Each path below is one point turned by a fixed rotation once a step. After each direction that follows a path, write how fast that rotation turns it, in degrees a step (0 if it stays still).
Each turn is a multiple of 5 degrees from 10 to 175, or 0.
Each row of a path follows its step; steps can be skipped.
Path 1:
step 0: | -.01 |  .11 |  .01 | -.07 | -.18 | -.05 | -.06 |  .16 |  .21 | -.09 | -.04 |  .08 |  .05 | -.12 |  .13 |  .10 |  .02 |  .17 | -.02 | -.03 | -.01 | -.08 |  .04 | -.11 |  .17 |  .12 | -.17 |  .19 | -.08 |  .12 | -.10 | -.03 | -.03 | -.04 |  .01 |  .01 | -.12 |  .10 | -.08 |  .19 |  .00 |  .00 |  .25 | -.15 | -.06 |  .15 |  .09 | -.06 |  .00 |  .08 |
step 4: | -.12 |  .15 | -.16 |  .02 | -.05 |  .05 |  .09 |  .08 |  .07 |  .02 |  .05 |  .11 | -.03 |  .02 | -.15 | -.10 |  .11 |  .00 | -.08 |  .25 |  .03 |  .01 |  .05 |  .05 |  .10 |  .12 | -.08 |  .16 |  .10 | -.04 | -.15 |  .12 |  .16 |  .05 |  .04 | -.08 |  .00 |  .00 | -.12 |  .30 | -.09 |  .05 |  .12 | -.07 | -.07 |  .01 | -.03 | -.10 | -.21 | -.05 |
step 8: |  .02 |  .08 | -.14 | -.05 | -.12 |  .03 | -.07 |  .06 |  .14 | -.15 |  .15 |  .08 |  .15 | -.01 |  .12 | -.08 | -.07 |  .09 | -.03 |  .07 | -.11 |  .01 | -.01 | -.11 |  .18 | -.03 | -.21 |  .09 |  .15 | -.08 | -.20 | -.10 |  .06 |  .03 |  .03 |  .00 | -.09 |  .21 |  .07 |  .13 |  .00 |  .13 |  .04 | -.17 | -.22 |  .00 |  .02 |  .02 |  .14 | -.05 |
step 10: | -.18 |  .15 |  .04 |  .03 | -.08 |  .01 | -.14 |  .00 |  .03 |  .06 | -.04 |  .07 |  .10 |  .01 |  .10 |  .03 |  .14 |  .14 | -.11 |  .15 |  .12 | -.03 |  .12 |  .06 |  .11 |  .00 | -.18 |  .19 |  .01 |  .02 | -.18 |  .18 |  .11 | -.06 | -.02 |  .06 | -.19 |  .08 |  .00 |  .05 | -.20 | -.06 |  .09 | -.09 | -.11 | -.02 |  .01 | -.01 | -.21 |  .00 |
step 14: |  .01 |  .12 | -.13 |  .04 |  .07 |  .09 |  .05 |  .14 |  .08 |  .01 |  .10 |  .04 |  .19 | -.02 |  .00 |  .03 | -.11 | -.04 | -.02 |  .02 | -.11 |  .10 |  .04 |  .11 |  .03 |  .08 | -.18 |  .21 |  .13 | -.08 | -.21 | -.07 |  .11 |  .09 | -.18 | -.06 |  .02 |  .02 |  .07 |  .13 |  .02 |  .04 |  .07 | -.25 | -.15 |  .13 | -.16 |  .01 | -.08 |  .10 |
step 15: | -.06 |  .18 | -.12 |  .02 | -.12 | -.08 | -.03 | -.10 |  .22 |  .06 |  .05 |  .04 |  .17 | -.09 | -.03 | -.01 | -.07 |  .16 | -.08 |  .05 |  .02 | -.08 |  .00 |  .11 |  .12 |  .16 | -.13 | -.01 | -.07 |  .09 | -.03 |  .11 |  .13 |  .07 | -.06 |  .19 | -.01 |  .06 | -.08 |  .25 | -.15 | -.07 |  .05 | -.19 | -.17 |  .01 | -.05 | -.10 |  .00 | -.12 |
step 17: | -.09 |  .27 | -.12 | -.02 | -.16 | -.03 |  .04 |  .07 | -.02 |  .03 |  .08 |  .01 |  .18 |  .01 |  .00 | -.07 |  .02 |  .04 | -.11 |  .20 |  .01 |  .13 | -.08 |  .07 |  .16 | -.11 | -.13 |  .05 |  .07 |  .10 | -.13 |  .00 | -.01 |  .12 | -.15 | -.23 |  .04 | -.13 |  .06 |  .13 | -.20 |  .06 |  .03 | -.09 | -.12 |  .06 |  .00 |  .15 | -.03 |  .05 |
step 19: |  .02 |  .12 | -.06 |  .06 |  .02 |  .07 | -.06 |  .11 | -.06 | -.04 |  .05 |  .10 |  .07 | -.04 |  .02 |  .04 | -.04 |  .20 |  .05 |  .22 | -.01 | -.06 |  .09 |  .11 |  .17 |  .03 | -.13 |  .25 |  .03 |  .02 | -.09 | -.01 | -.04 |  .02 | -.01 |  .02 |  .05 |  .05 |  .03 |  .19 |  .16 |  .19 |  .32 | -.11 | -.17 | -.04 | -.04 | -.06 | -.01 |  .09 |
step 25: | -.10 |  .31 | -.06 |  .06 | -.02 | -.10 |  .06 | -.04 | -.07 |  .03 |  .12 |  .05 | -.01 | -.08 |  .03 |  .14 |  .00 |  .10 |  .00 |  .13 |  .03 |  .09 | -.06 |  .11 |  .09 |  .09 | -.01 |  .20 | -.02 |  .07 | -.15 |  .03 |  .20 |  .07 | -.18 |  .08 |  .11 | -.02 |  .01 |  .10 | -.02 |  .08 |  .24 | -.11 | -.10 |  .11 |  .07 |  .02 | -.20 | -.01 |
Directions:
| -.02 | -.02 | -.01 |  .01 | -.01 |  .01 |  .02 |  .00 | -.02 | -.09 | -.01 | -.06 | -.07 |  .03 |  .03 |  .00 | -.01 |  .00 | -.03 |  .10 |  .00 | -.02 | -.04 | -.04 |  .01 | -.03 |  .01 | -.02 |  .03 |  .03 |  .03 |  .00 |  .03 |  .08 | -.05 | -.01 | -.03 |  .01 | -.01 | -.02 |  .01 | -.02 | -.06 |  .01 | -.04 |  .01 |  .05 |  .00 |  .01 |  .07 | -> 95
| -.02 | -.03 | -.01 |  .00 | -.07 | -.09 | -.03 |  .02 |  .00 |  .00 |  .05 |  .00 |  .02 |  .03 |  .05 |  .01 |  .03 |  .07 |  .02 |  .02 |  .00 | -.03 |  .00 |  .02 |  .04 | -.07 |  .02 |  .06 |  .00 | -.03 |  .02 |  .02 |  .02 | -.06 | -.02 | -.06 |  .00 | -.01 |  .02 | -.05 | -.01 | -.01 |  .05 |  .00 |  .03 |  .01 |  .06 |  .02 |  .09 | -.02 | -> 40
|  .00 |  .00 |  .01 |  .03 | -.04 |  .00 |  .01 |  .01 | -.04 | -.07 | -.09 |  .03 |  .00 | -.06 |  .01 | -.05 | -.01 | -.01 |  .00 | -.07 |  .00 |  .03 | -.04 |  .01 |  .02 | -.04 |  .01 |  .05 | -.02 |  .07 | -.03 | -.04 | -.02 |  .01 |  .02 | -.04 | -.04 | -.08 |  .01 | -.01 | -.01 |  .01 |  .01 |  .08 | -.04 |  .00 | -.04 | -.02 |  .04 | -.02 | -> 65
|  .00 | -.02 | -.01 |  .02 |  .05 |  .05 | -.04 | -.05 |  .02 |  .01 |  .04 |  .00 |  .02 |  .04 |  .01 | -.08 |  .04 | -.01 | -.01 |  .03 |  .03 |  .02 | -.06 |  .00 | -.02 |  .00 |  .02 | -.05 | -.04 |  .00 | -.07 |  .08 |  .02 | -.01 |  .04 | -.05 | -.02 |  .00 |  .01 |  .00 | -.05 | -.09 |  .00 |  .00 | -.05 |  .02 | -.01 | -.01 |  .04 | -.03 | -> 55
|  .01 |  .00 | -.01 |  .02 |  .02 |  .00 |  .01 |  .01 |  .01 | -.05 |  .02 |  .00 | -.10 |  .05 | -.03 |  .08 |  .01 | -.01 |  .05 | -.07 | -.03 |  .04 | -.03 | -.01 |  .01 | -.02 |  .04 |  .04 | -.03 | -.01 | -.06 | -.01 |  .01 | -.02 |  .00 |  .03 | -.02 | -.04 | -.02 |  .00 |  .00 | -.07 |  .02 | -.05 |  .04 |  .07 | -.01 |  .00 | -.01 |  .06 | -> 160
| -.07 |  .01 |  .03 |  .04 | -.03 | -.01 | -.04 |  .00 |  .09 | -.02 | -.04 |  .00 |  .03 | -.03 |  .03 |  .06 |  .02 |  .01 |  .03 |  .02 |  .03 | -.02 | -.01 | -.07 | -.09 |  .01 |  .04 |  .01 | -.02 |  .04 |  .00 |  .04 | -.02 |  .00 | -.08 | -.02 |  .03 |  .00 | -.05 | -.02 |  .00 | -.02 |  .01 |  .00 | -.01 |  .01 | -.04 | -.02 | -.05 | -.05 | -> 70
